In the rows, zero is written as 128.
The rows of D fall into a few groups, and each row is roughly a mix of its group's hidden directions; one row fits no group.
D, 124 rows:
[[161 123 118  87 123 156 134 160 199 142 137 109]
 [ 97 130 128 158 141 129 153  53  97 137  95 133]
 [161 132 107 135 155  63 128  77 136 116 136  96]
 [ 82 141  95 100 130 194 119 101 138 130 128 159]
 [108 184 118 138 106 156 155 106 120 133  94 184]
 [ 92  88 176 137 107 178 153 158 150 114 132 130]
 [113 170 135 136 150 171 124 114  97  98  82 172]
 [183 122 148 149 140  95 131 132  85 114 115  72]
 [101 166  83  95  83 110 127 105 161 141  99 136]
 [150  82  88 124 156 114  95 102 115 163 163  99]
 [145 166 171 140 106 102 183 102 154 147 109 105]
 [182 102 138 164 176 122  98 122  87 132 147 143]
 [146 165 125 105 133 134 114 181 153  81 156 168]
 [120 123 113 171 133 105 120  74 113 175 114 174]
 [ 78 162  87  95  98 164 134  97 142 131 104 137]
 [158  94 138  94 161 163  93 132 157 160 127  86]
 [136 173 151 141  99 119 182  89 147 162 100 130]
 [106 126 125  67 122 163 126 165 179 109 152 120]
 [115 164 117  60 122 152 146 135 181 113 122 114]
 [ 67 148 102  89 100 179 137 115 148 125 122 134]
 [145  78 122 129 164  94 106 125 134 132 171  75]
 [140  75 102 108 148 150  67 165 129 143 143 128]
 [113 122 116  96  88  83 134 112 177 172 106 110]
 [ 98 102 156 116 103 193 134 174 156 134 130 140]
 [119 155 145 161 143 175 147 147  80  77 127 142]
 [127  98 125  94 104 168 145 140 193 153 152 109]
 [ 97 182 104 136 114 159 139  93 105 125  91 167]
 [141  80 113 100 162 146  95 126 121 112 151  69]
 [157  92 135 167 141  99  87 110  95 163 154 155]
 [ 80 149 116 106 127 194 128  99 133 141 119 169]
 [167 137 186 108 122 124 110 186 159 142 115 124]
 [155  83 157 112 140 112 110 179 149 118 174 103]
 [174  77 156 149 176 122 105 141 110 137 161 122]
 [ 92 179 105 119 121 182 149 120 117  93  99 143]
 [132  61 114 114 129 107 105 105 143 170 145  86]
 [103  99 128 103  98 190 129 155 144 175 141 141]
 [154  96 154 111 133 115 110 193 149 106 171 112]
 [ 96 166 112 162 118 116 159 101  88  94 115 170]
 [159 177  75 127 150  86 133  90 107 124 136 125]
 [ 96 102 170 156 135 110 138  96  84  91 135  91]
 [115 201 100 133 108 130 135 111 122 108  99 175]
 [107  93  85  99 113 160  83 168 135 132 152 154]
 [113  64 128 122 133 126 114  90 135 186 142 101]
 [149 116 170 183 125  97 146 161  85 109 119 108]
 [133  93 149 104  89 102 134 153 174 160 153  89]
 [130  97 135  98 109 176 134 167 186 131 145 105]
 [129 103 149  94 103 137 121 174 192 152 146 106]
 [168 128 135  91 143 133 130 146 207 134 126 103]
 [128  73 128 107 104 161 141 138 179 172 146 115]
 [ 95  90  86 102 120 167  85 150 138 145 143 159]
 [ 87 136 104 149 106 122 133  94  53 123 147 131]
 [174  87 113 121 146 103  94 129 130 177 157  98]
 [147 123 102  96 115 132 108 192 151 103 177 116]
 [113 177 116 147 139 125 146 121  79  63 139 125]
 [ 71  96 164 143  89 149 104 137  98 150 120 150]
 [100  96  92  89 123 166  94 159 157 126 163 131]
 [173 133 141 102 141 131 129 165 202 118 115 115]
 [ 93 172 126 154 122 148 159 104 108  98  92 173]
 [127 128  98  96  92  74 116 105 172 166 119 114]
 [149 114 173 123 130 138 119 117 158 198  87 122]
 [136  63 111 109 125 101  97 119 151 166 148  91]
 [130  92  68 115 156 150  78 126 115 147 159 138]
 [ 70 136 147 140 116 145 153  92  70 113 146 116]
 [100 107  84 112 129 162  82 163 111 105 143 166]
 [148 136 147 141 124  89 173 137 127 112  92  63]
 [127 137 189 134  93 114 164 163 152 104  96 107]
 [181 108  90 130 138  89  93 130 154 169 112 146]
 [104 111 175  99 124 155 161 111 153 123 150  70]
 [ 91 152 109 155 120 136 120 120  54 128 125 169]
 [ 76  86 161 139  95 177 143 148 118 113 146 119]
 [135 112 158 139  74  76 151 168 157 148 135 120]
 [153 156  98 143 163  84 152  86  97  97 140 108]
 [145 156 121 147 124 132 124  88  72 156  85 169]
 [167 115 164 172 125  67 135 156 105 124 122 109]
 [108  95 145  90 148 193 121 160 150 118 159 124]
 [163 135 142  92 140 147 131 160 205 137 118 123]
 [ 93 172 114 102 122 187 130 137 137 101 125 173]
 [165 128 165 116 100 103 159 128 163 157 129  72]
 [148 109 171 111 148 143 145 148 202 113 123 105]
 [166 139 102 133 169  71 134  77 124 124 135 103]
 [101 157  81 120 125 155 138  72 127 141  79 137]
 [112 164 102 157 136  96 124  97  62  99 131 141]
 [100 167  96  93 111 154 110 133 161 120 133 187]
 [ 69 164 116 134 118 154 146 115 114  86 116 175]
 [124 200 120 109 108 114 145 152 158  91 123 160]
 [ 86 158 106  97 127 188 124 121 146 120 127 176]
 [163  76 147 117 149 102  96 157 132 135 147  77]
 [123 149 164 156 134 104 138 137 125  45 118 116]
 [102 160 121 166 141 137 164  88  70 122  99 126]
 [168 150 123 141 121 136 118 116 118 195  91 171]
 [165 153 145 140 162  69 131 112 140  83 109 106]
 [104 165 113 153  88 110 149 148 124 123 128 197]
 [129 118 156  91 129 153 162 121 177 121 150  70]
 [163 168  89 136 170  96 152  94 119  94 139 118]
 [103 162  75 114 106 146 147  97  86 127 168 113]
 [ 92 116 123 157 147 125 145  52  97 141 103 128]
 [146 160 144 113  92 135 127 193 165 140 125 167]
 [185 155  84 129 161 105 160 121 127  95 140 105]
 [ 70  70  92 122 123 124 104 135 132 122 169 136]
 [114 193 107 136 103 105 155  94 132 129  84 152]
 [149  62 154 122 147 121 114 156 133 135 168  84]
 [130  66 124 132 134 107 116  88 126 179 140  89]
 [129 142  79 123 165 185 100 116  95 105 119 153]
 [143 147  82  92 114 172 158 145 175 133 157 123]
 [153  84 118 102 123 132 136 123 194 150 152  88]
 [110  94 100 113 107 158 112 120 120 203 140 151]
 [152 146 136 166 160  76 112 120 115 122  88 175]
 [100 180 133 151  97 132 168 118 128 126  98 181]
 [160  86 155 123 136 102 110 184 138 114 172 104]
 [115  70 106 129 151  99 109 129 137 122 183  90]
 [127 145 167 158 146 100 138 132 126  50 116 115]
 [105  79 165 118  94 168 129 165 137 116 140  89]
 [125  98 128 140 119  96 130  73 124 193 103 107]
 [123 205 138 131 120 137 155 138 124  95 103 169]
 [112 109 119 168 127  78 119  84  70 114 136 119]
 [ 92 129 114 147 125 150 122  74 117 174 111 179]
 [114 156  97 150 160 125 148  88  85  73 137 126]
 [145 150 122 171 128 110  98 137  97 122 130 201]
 [125  90 133 109 103 169 117 165 185 164 129 144]
 [125 102 152 103 116 121 137 166 185 117 156  76]
 [ 80 113 115 120  94 193 118 156 121 145 146 154]
 [139 178 162 148 124 113 172  83 142 162 101 138]
 [120 159 115 161 148  86 130  85  68 106 125 140]
 [162 155 119 139 118 131 127  90 104 190  95 164]]
Here is one row of each group, with its name. Which group are the others in?
[115  77 144 157 155 181 127 137  83 115 144 106] => R
[156 156  99  96 153 184 142 164 148 153 126 154] => F
[114 179 107 154 107 124 174  81 116 138 112 164] => Q

[ 89 172  99 101 112 169 122 124 147 116 120 181] => R
[135 152 134 105 136 154 128 192 145  69 150 138] => R
[150 140 115 169 107  55 120  96 108 153 116 139] => R
[135 192  86 109 125 135 127 143 146  79 114 158] => R
[162 106 178 152 175 137 132 165 110 105 163 130] => R
[109  79  80 127 130 142  80 156 127 150 149 163] => Q
[105 132  90 129 124 108 134 137  98  59 175 122] => Q
[113 136 146 156 135  76 125  89  83  84 129 100] => F
[ 67 133 124 130 126 155 128 148 116  63 120 160] => Q
[153 152 158 147 170  72 144  98 145  94 105 127] => F
